The rows below come in pairs that one turn or mirror swaps. Which row does each named row swap with?
The rows were stretched afterwards, more along some directions than others.
Nor: -43	220	86	77	211	2	21	-94	17	-124	-411	225	244	3	120	101	-16	100
gev: -143	-229	-260	-12	61	-85	-52	24	-204	83	-211	14	98	-17	77	115	-141	174
zase: 81	-175	-365	-97	34	218	-68	73	208	-67	-350	-21	204	-44	128	-114	-15	-52
Vove: -164	-117	-80	68	14	-162	90	-99	-285	169	-16	30	12	2	25	102	-27	158
Paf: -63	-17	-165	-12	-229	34	-39	295	183	-5	99	64	-241	-37	19	-168	-134	-258
mipal: 293	502	195	-100	62	234	-106	12	-5	-217	-49	62	242	-61	-53	125	-58	97
goto: -61	201	83	86	126	-77	12	-58	-33	-43	-361	204	160	58	108	90	-7	118
Nel: 8	1	13	-123	-41	-154	25	228	100	-148	78	26	-34	16	160	41	204	10
Dunis: 112	248	190	-40	52	60	-51	46	198	-141	-111	37	159	-38	-15	51	-262	-41
pakel: 224	-114	-78	20	82	61	-126	-351	136	78	-196	-133	-10	95	18	-21	-52	8
kam: -85	-3	61	-51	39	-90	296	162	234	-101	51	20	20	-135	184	-44	145	-105
teso: 317	460	217	-98	-50	303	-140	-43	-11	-164	22	15	177	-2	-116	59	-91	28
ded: -61	-218	-365	-47	6	9	-140	118	-34	12	-336	19	158	-48	104	38	-222	81
losol: 48	97	223	14	-115	-5	187	-49	187	-50	193	-64	-18	30	63	-86	-6	-135
mup: -41	-9	154	-9	-72	-98	247	91	232	-76	148	2	-18	0	148	-74	106	-135
lisit: -53	6	-214	-53	-68	-265	98	244	180	84	-144	107	-147	-151	187	-20	20	187
dinil: -89	20	-75	36	-25	-216	27	61	121	13	-330	172	111	96	134	-47	-61	94
vuder: -80	-151	-231	8	-125	-248	175	209	328	85	-168	115	-14	77	258	-201	102	-6
mut: 155	-108	-26	-62	6	81	-130	-453	5	71	-25	-240	66	215	-76	-167	270	-163
Peli: -84	9	-78	5	42	-211	88	70	139	-31	-334	170	134	82	192	-31	50	132
mokem: -30	137	312	186	231	-46	224	-348	11	-55	58	99	187	107	18	94	126	-97
kese: -35	-201	-381	-37	51	59	-140	57	-55	28	-341	-6	157	-29	113	12	-129	63
Lalu: -126	-6	-179	-48	-195	46	-35	326	135	-26	86	70	-212	-112	6	-119	-199	-195
pido: 30	8	172	-21	-106	9	228	-41	214	-54	165	-80	10	-7	66	-88	42	-140
pena: 316	207	94	-42	130	28	-88	-15	17	-44	-105	-84	209	13	68	75	-42	85
devag: -148	159	-18	162	47	73	-31	140	-204	-112	-10	172	9	-140	37	140	-88	-72
puz: -169	-73	-252	-20	-162	-329	36	287	186	120	-188	117	-252	-115	149	-73	-72	120
Giliz: 93	-27	-100	6	-43	117	-56	17	108	-30	71	-54	-106	74	-12	-217	71	-241
tola: -62	164	331	234	190	-76	211	-386	-57	-32	63	131	103	114	12	97	122	-80
mirug: -129	189	-67	144	20	90	-56	230	-160	-109	-23	169	33	-139	24	75	-85	-102
boda: -54	-20	-134	-130	-12	-160	78	6	-38	161	158	1	2	-70	-44	82	-113	89
Kal: 260	-28	-122	-33	158	111	-95	-346	140	68	-214	-90	51	45	8	-19	29	47
Kebor: -24	-40	-134	-23	-149	133	-82	133	87	-22	70	-22	-127	8	-31	-186	-45	-256
bur: 136	-42	31	-67	36	103	-119	-456	-73	82	41	-231	61	209	-126	-117	254	-152
Godu: -19	-116	-113	-117	-86	-216	0	263	194	-120	7	40	-98	38	203	-41	198	-21
kede: -178	-69	-245	-82	-251	-169	-129	386	8	110	58	-3	-160	-98	-73	-94	-402	4
femol: 24	271	160	80	237	81	24	-92	-85	-132	-290	240	189	-24	77	216	6	86
mani: -123	-68	-310	-240	111	-165	-7	214	72	42	-240	78	68	-153	-51	-9	-105	157
dezu: -107	-52	-107	-152	-112	-190	149	120	32	164	211	24	-55	-110	-1	89	-152	77
bati: -177	-211	-283	25	-13	-147	-58	90	-187	87	-155	43	30	-19	101	44	-164	161

Swapped with mup: Kebor
Swapped with kede: Dunis
Swapped with Giliz: kam
Swapped with mani: pena

The rows below come in pairs that one turn or mirror swaps. Which row does each named row swap with?
The rows were stretched afterwards, more along some directions than others.
Peraf: -25	29	-167	10	-75	-211	-46	-242	-29	-172	-17	-17	27	33	57	-143	182
Zap: 140	29	-121	-139	-46	-29	145	76	-114	-121	-192	292	33	-20	-233	-152	245
begi: 202	-25	210	-167	-16	-24	304	-115	-96	44	344	-14	-86	-88	161	-242	190
ziv: 94	320	-40	-72	-37	-308	-95	-21	-224	462	178	155	-193	-49	-32	-160	288
zed: 103	327	230	-97	-114	-42	154	63	-148	-161	134	123	-131	-37	-269	-138	-51
kori: 249	157	3	-86	-61	-24	313	3	15	-28	-160	129	24	163	-227	-230	304
lam: 194	-110	24	-171	-158	-87	233	1	-90	-183	-185	336	-60	122	-221	-322	409
ber: -9	-152	74	-113	-148	-251	61	-69	85	-317	46	69	124	106	-68	-85	292
fifif: 189	151	3	-12	-108	37	71	-157	-60	189	118	-123	-83	-252	243	-165	-97
Zokup: 169	-85	146	-220	-176	-40	143	-8	-62	116	198	19	-7	-243	180	-137	174
duve: 192	183	-137	-86	-54	51	278	-1	11	24	-231	166	-81	-16	-152	-138	203
boko: 145	206	-53	-93	-30	63	127	7	60	-82	-111	218	-43	179	-194	-84	138
nizu: 75	10	174	-236	109	109	4	-63	-12	67	303	-94	1	-5	125	9	-131
tiv: -43	-21	-21	-218	-130	182	175	27	14	61	-86	140	-16	28	-97	42	138
Vugi: -45	217	-101	61	23	-147	-119	-53	-41	-147	145	-183	-50	23	-117	-76	45
rel: 80	276	8	-75	3	-270	-41	34	-200	318	209	104	-60	182	-1	-98	280
Runa: 236	303	-351	112	134	-175	-91	-110	109	-36	86	-215	-72	-5	-24	-118	0
Fiz: 234	42	-151	-185	-81	-30	234	-24	-11	-35	-104	208	-15	174	-190	-213	305
Zun: 130	133	-79	-70	-43	113	243	2	42	-124	-131	178	-101	70	-103	-61	167
gipoz: 25	72	69	-33	168	-104	82	-162	-4	102	510	-14	11	215	29	-5	1
Zuki: -22	460	41	92	-96	-189	89	35	-228	475	252	32	-30	1	-98	38	117
bogiz: -2	73	1	34	74	-52	-75	-106	68	127	447	-69	8	113	-12	25	-55
pag: 140	181	321	-249	64	-99	131	-19	-40	9	62	103	8	-97	-10	54	18
gizam: 25	110	298	-326	80	137	-53	58	-56	7	139	70	-146	-90	5	96	-99
Setum: 67	4	260	-381	-5	-13	5	-51	110	31	104	127	26	-39	-34	-52	-57
Guguk: 64	374	-4	62	-67	-277	8	-34	-389	434	245	101	-83	32	22	-190	359
Vap: 106	428	-39	77	-81	-174	-83	121	-253	438	184	-10	-56	95	-134	-123	110
mevi: 67	80	20	-41	-104	-378	26	-223	-48	-102	175	57	140	85	42	-247	215
zume: 109	31	-43	-92	28	-241	34	-201	-82	-267	244	-65	6	300	-2	-249	104
Povuv: 163	145	-73	38	-111	-260	0	-8	-330	349	248	69	-93	70	-2	-311	286
pak: 66	121	180	-56	56	-59	-89	-99	-49	125	438	-19	-60	150	-20	-11	-15
Kop: 283	68	134	-191	-177	-76	239	-169	44	73	99	88	-28	-213	123	-306	117
noniv: -24	280	62	-13	-65	-189	108	40	-199	329	278	45	-54	97	-15	68	159
busid: -45	318	267	-28	-178	-4	41	76	-168	-127	59	109	-34	-125	-297	-8	-149
kav: 134	174	-51	-48	-24	34	144	4	46	-3	-211	197	-30	170	-248	-118	217
fibuk: -35	293	-162	136	18	-186	-204	-75	-67	62	163	-129	-1	-140	-30	-156	12
reku: 233	450	-87	63	18	-254	-81	-70	-201	396	226	-75	-63	267	13	-256	164
fus: -171	279	-119	99	-95	-127	-163	46	-285	319	238	-31	-50	45	35	-7	231
vuvaf: -116	150	-306	150	135	-92	-149	-12	-29	-29	223	-260	3	-2	-103	105	-33
keli: 9	264	13	146	-115	-21	48	52	-182	-153	126	-68	25	-52	-316	-33	-94

Swapped with pak: keli
Swapped with Zokup: Peraf
Swapped with Zun: noniv
Swapped with rel: duve

